One hidden turn or mirror swaps the rows below in pairs. Which row is each named row swapped with?
The rows were stretched afterwards, more along some directions than others.
z_785: [  5  -8  -3  -7   8  -7   4  -7  -2   3   4   3  14 -11   1   5 -12   6
   1  -6  18 -11  -2   3  11  11]
z_235: [  4  17  -5 -15  -1  -7   6   3  -5  -6 -25  14 -10   9 -17   6  -2 -20
   0 -20  -3  13 -13  27  -5  12]
z_754: [ 12  23  -5 -12  -6 -17  -8 -12  12   3 -32  21   2 -16 -11   2 -11 -17
 -11  -2   6   3 -10  14  -4   5]
z_69: [ 15 -26  14  -8  16 -19  21 -20  -9   9   4 -12  28 -15   1   2 -11  16
   2  -8  -6  -3  -8   2  18  25]
z_393: [  1   0  21  16  -2  -3  -7   2   2  14  -9  10 -11   0  -9  -2 -12 -11
  -9   7  -1   1  -9  18  12   5]
z_890: [ 22  -4 -13 -27  13 -26  31  -2  -2  -7 -19 -11  15   3   2   1 -19   2
  19 -26  -4   6 -12  27  -3  -3]
z_476: [ 15  -1   3 -17  19  -8  30  -4 -10  -1 -17  -7   1   4   3   3   4   8
  -4  -3  17   5   3  -6  -1  27]
z_671: [  0   4  -6   2  -8 -27  23  -6 -14  -1 -25   2   7  -1  18   6 -17  20
  14 -11  -9  -3   6  15   9  15]
z_374: [-11   4  15  15   6  -1   9   5   2   6  -9   5 -21   3   7  -4  -9 -25
   1  10 -12  12   1   6   8   5]
z_826: [ -6  -6   6  15   7  -8   4   1   5  -1  -7   1  -8 -10   5  -4  -4  -2
   5  -3  -1 -13   3   9   5  14]
z_149: [ -5  20  10 -10   7  -7  -1  -2   8   5 -29  21   8  -2   4  15 -11 -21
  -4 -10 -15  23   9  23  -6   7]
z_881: [  7   2   9  -3  -4  -3  19  -5  -1  -5 -10  -3  -6  -6  -3  -9 -16   7
   4 -15 -14  -4 -11   9   8 -10]
z_11: [  4   7  14  -6  16  -4  -7 -16  -7  11 -15  18  -8  18   1  16  -3 -17
  12 -16 -14   8  -3  -6   6  -4]
z_520: [  4  -7   0 -13  12 -15  13 -14   3  -1   7   0   8 -16  -2   5 -16  -6
  -3   2  -4  13 -16  16   7   6]
z_8: [ 10  -8  17 -22   9  -5  -5   3   4  11 -22  10   4   6  -7  14   6  -5
  -7 -17  -8  10  -1  15   1  -3]
z_950: [ 15  24  -7  11   5  -1  15  -6  -3  -2 -20  16   1  -4  11 -13 -25 -20
   4   3  -3  24  -6  12 -10  15]
z_207: [  3   6   7  -4  24  -7  10   4 -18  -2  -8  -6  -5  21   2  10  -1   2
   9  -8   7  11  -3   8   4  18]
z_972: [  7   2   9  13   6  -2  -6 -11 -23   5  -8   7 -14  11  -2  -5  -8  -3
   0  -4  -3  20 -10  14   4  28]
z_462: [-11  16   4  12   5  -8 -31  -3  -3   3  -4  15  -5  -9 -12   8 -20 -19
   2  -6 -15   2 -14  17   9   2]
z_15: [ 15  -8   8  -8   8 -16  12   2   8   3 -25  -4  -9  10 -11   1  -3  19
  -3  -3  15  -9  -8  -6   3   9]
z_193: [  8  15   3 -20   3   2  -6  -9   2   2  -5  -1   4 -13 -11   2 -13 -19
  -3 -19  -5  22 -18  19   1  -5]
z_130: [  0 -14  10  -2  -4 -15  24  12   3  -3  -9 -18   8 -13 -17   1   2  18
   6 -12 -12 -14  -7   2  11  14]
z_965: [  7  11   6 -26   7 -13  -5  -7  -1  18 -22  14   2   5   7   7 -23 -10
   5 -19   4  10  -5  19   3  -9]
z_819: [  3  -1   8 -29   2  -9   3   1  -4   8 -14   0  12   1 -15   2   0  -6
  -4 -25   3   5 -13  31  -3  17]
z_91: [  4  -4  12  -7  14   0 -13  -8  11   8  11   8   9 -17 -15   4 -14 -19
  -5 -13 -16   9 -12  13   8 -11]
z_645: [ 13  -4   6 -17   3 -10  21  -7   4  -5   3   5  13   0 -25   5  -2 -13
  -6 -12  -3  18 -21  15   3  12]
z_135: [ 11  -1   3   4   3 -27  24   5  -3   4 -27  -5  10  -5  11   4 -21  13
  21  -7 -20   1   3   9  16  -2]
z_165: [ 15  10  -1 -30   2 -15   7 -15  -3   7 -12  21  16 -13   3   6 -22 -15
   5 -21  -8  17  -8  14   7 -11]
z_343: [ 27  -4  16 -17   3 -17  12 -25  -1   4 -11  -3  16 -22  -1 -10 -22  20
  -3 -19  -5  -1  -9  19   4   7]
z_579: [ 19   4   5 -18   8  -3  14 -18  -9   5 -12   8   5   5   0   6  -4  -4
 -21 -14   1  17 -17  14   3  -5]
z_396: [ 16  -1 -13 -20   3 -26  34   2  -2  -6 -20   0  24 -19   7  -4 -13   0
  11  -9 -10   8   2  12   2  14]
z_856: [ 15   5   5 -19  11  -9  23  -6   8   7 -11  -2  26 -20   2  -6 -15   5
   9  -6  -9   0  -1 -10   0   3]
z_13: [ 15  -8   8  -5  14  -9  14 -33   0   2  -3  -2  20  -5  13  11   2   2
  -2 -13 -19  24  -1  11   4  27]
z_833: [  4  16  -2  -8  10 -16  10 -17   3   2 -20  19  -4  15   3  24 -12 -25
  16  -4  -7  22  -1  -2   5  10]
z_786: [ 15   1  -9 -14   8 -26  -2   6   3  -4  -8  18   3  -6 -24  -3 -14 -26
  -2 -21  -4  15 -23  31  -7   6]
z_46: [ 28  19 -13 -29  11 -26  16 -28  -8  -2 -29   5  20   1   0  14  -6  13
   6 -20   8  13  -7   4  -6  18]
z_304: [  1  14   9  -5  -5 -12   7   0   3   0 -29  -5 -10  10  -8  12  -6   5
   3  -9   3  -2 -12  14   9  10]
z_257: [ 21 -14  -5 -19  18 -19  19  -9   1  -8   4  -2  21  -6 -10  -5 -13 -12
  10 -26   1  17 -16  19  -3  12]
z_458: [ 17 -18  -4 -32   5 -11  31 -24  -4  -3   4  -2  25  -4  10   4  -8   3
   8 -30   5  10  -6   9  -3   2]
z_154: [ 28 -26   3 -25  10 -19  28  -3  -2   4   6  -8  16   0   0  -5 -16   4
  11 -37  -1  -3 -19  23   5 -12]
z_536: [  1  -8  10  -9 -10 -19   7  -2  10  -3  -4  -3   8  -9 -11 -10  -2   6
  -5 -15 -18   2  -7  25  -1   5]
z_676: [ 17 -10  14 -29   3 -17  28  -4   4  10 -12  -4  29 -12   2  10  -4  13
  -8 -12   2   9  -6   7  13   8]
z_129: [ -1   7   9 -20   5  -8  -1  -4  -4  10 -23  21   0   4  -9  17  -5 -27
   7  -5   4   8  -8   4   8   0]
z_852: [ 17 -14  28 -28   9 -11   0 -16  10  13  -5   1  14 -18  -6   3  -9   9
   1 -23  -7   2  -3  12   3  12]
z_962: [  7  13  -8  -7  13  -4   9  -6   0  -4 -13  19   0  -9  -1   4 -23 -16
  13  -7   5  12   1  10  -4  12]
z_854: [  6  -5   4   9   3 -20  26 -17   2 -10  -7   3  10 -22  -3   1 -21  -7
   1  -2  -9  13  -8  17  15  25]
z_918: [ 11  13  -8 -26  -1 -21  -5  -8  -4   1 -20  21  10   0 -18  10 -14  -7
  -7 -23  -6  19 -23  22  -4   5]
z_414: [ 29 -12  12 -11   8   1   9 -22  -9  10 -13  -5  10   8   9   4  -9  20
  -4 -26  -6   5  -7  25   6  11]
z_285: [  2   9  19  -6   4   3   7  -9  12   4 -21   3   2   3  -4   3  12  11
  -3  16  -3  -1   4  -9   1  10]
z_987: [ 15 -15  14  -9 -13  -4  31   5  -6   3 -12 -13   6 -16  -6 -14  -2  19
  -2  -8   6  -9  -9  12  11   9]
z_929: [  2  13   0   0  17  -7 -13  -3   7   2 -22  12  -2  12  -4  16  -4 -19
   7 -11 -21  15   2  19  -2   5]
z_975: [ 29 -13  11  -3  10  -6  15 -11  -5   5  -4 -11  11  -5  13 -14  -7  26
  -3 -20 -12   5  -8  16   6  -3]
z_846: [ 26  -7  -1 -26  17  -1  23 -30 -19  -1   2  -2  31  -6   9   6 -10  11
  15 -30 -11  21  -3  15   3  17]
z_416: [ -1   9  14  18   8   6   2  -1  17  -2  -3  12 -20  -2  -9  -5  -6 -15
 -15  13  11  10  -9   1   3  -2]
z_992: [ 12   4  10  -2  25  -1  10 -17   2   6 -10  13  -2  10   9   5 -15 -15
   8 -13 -10  22  -1 -10  -3  10]
z_509: [ -2 -13   7 -11  -2 -17   1 -11  -5   7  -7  -3   6  13  -4  19   8  12
  -1 -16  -3  -4  -3  11   8  18]
z_263: [ 25   3  13 -17  14  -4  23 -14  -2   6 -16   9   3 -10 -10   2 -12 -12
 -10  -7  14  14 -14   8   1   8]
z_589: [ 15  12  -7  -4  10 -18  13   2  -2   2 -22   3   5  13   8   1  -9   1
  22 -15  -6  -3  -1   3  -3   9]
z_491: [ 13  -5  -2 -21  -4  -1  14   2  -4   4 -14   2   7  -9  -5   6  -2   4
  -1  -7  17  -6 -16   5  13  -6]
z_994: [-12 -25  23  -4   1 -10  -1 -12  -5   8   1  18  -2  -3  -7   8  -2  -5
  -2 -10   4  -1   6   8   7  24]
z_778: [ 20 -10 -12 -14   4 -15  37  17   4  -3 -11 -15  27 -10   0  -5  -8  18
  14 -11   5  -5  -9  16   6   9]
z_490: [ 29   3   6  -5  17 -11  24 -29   8  -1 -20   6  11  -6  13   5 -12  -1
   4 -13 -14  30  -4   9   5  15]
z_801: [  9 -11   5  -9   5 -11  24 -14  -1   8 -10 -12  18   2  20  12 -17  26
  28 -24 -13 -13  -1   6  18  -6]
z_774: [  8  12  -6  -7  -6 -16   3 -12  -8   2 -28  16  17  -4   7  14 -16  15
   2 -14 -12   1  -6  21   7   8]
z_94: [  5  -2   3  -2  17  -1  26 -10   7 -12   7  -1   3  -7 -10   3   3  -2
  -7  -4  10  13 -11 -11   7  17]
z_557: [ 18  -3  10  -9   8   0  33 -16   4  -4 -15  -4   2   0  -1   4   6  17
 -10  -2   2  17  -1 -21   8  19]

z_852 pairs with z_207
z_785 pairs with z_414
z_579 pairs with z_754
z_520 pairs with z_285

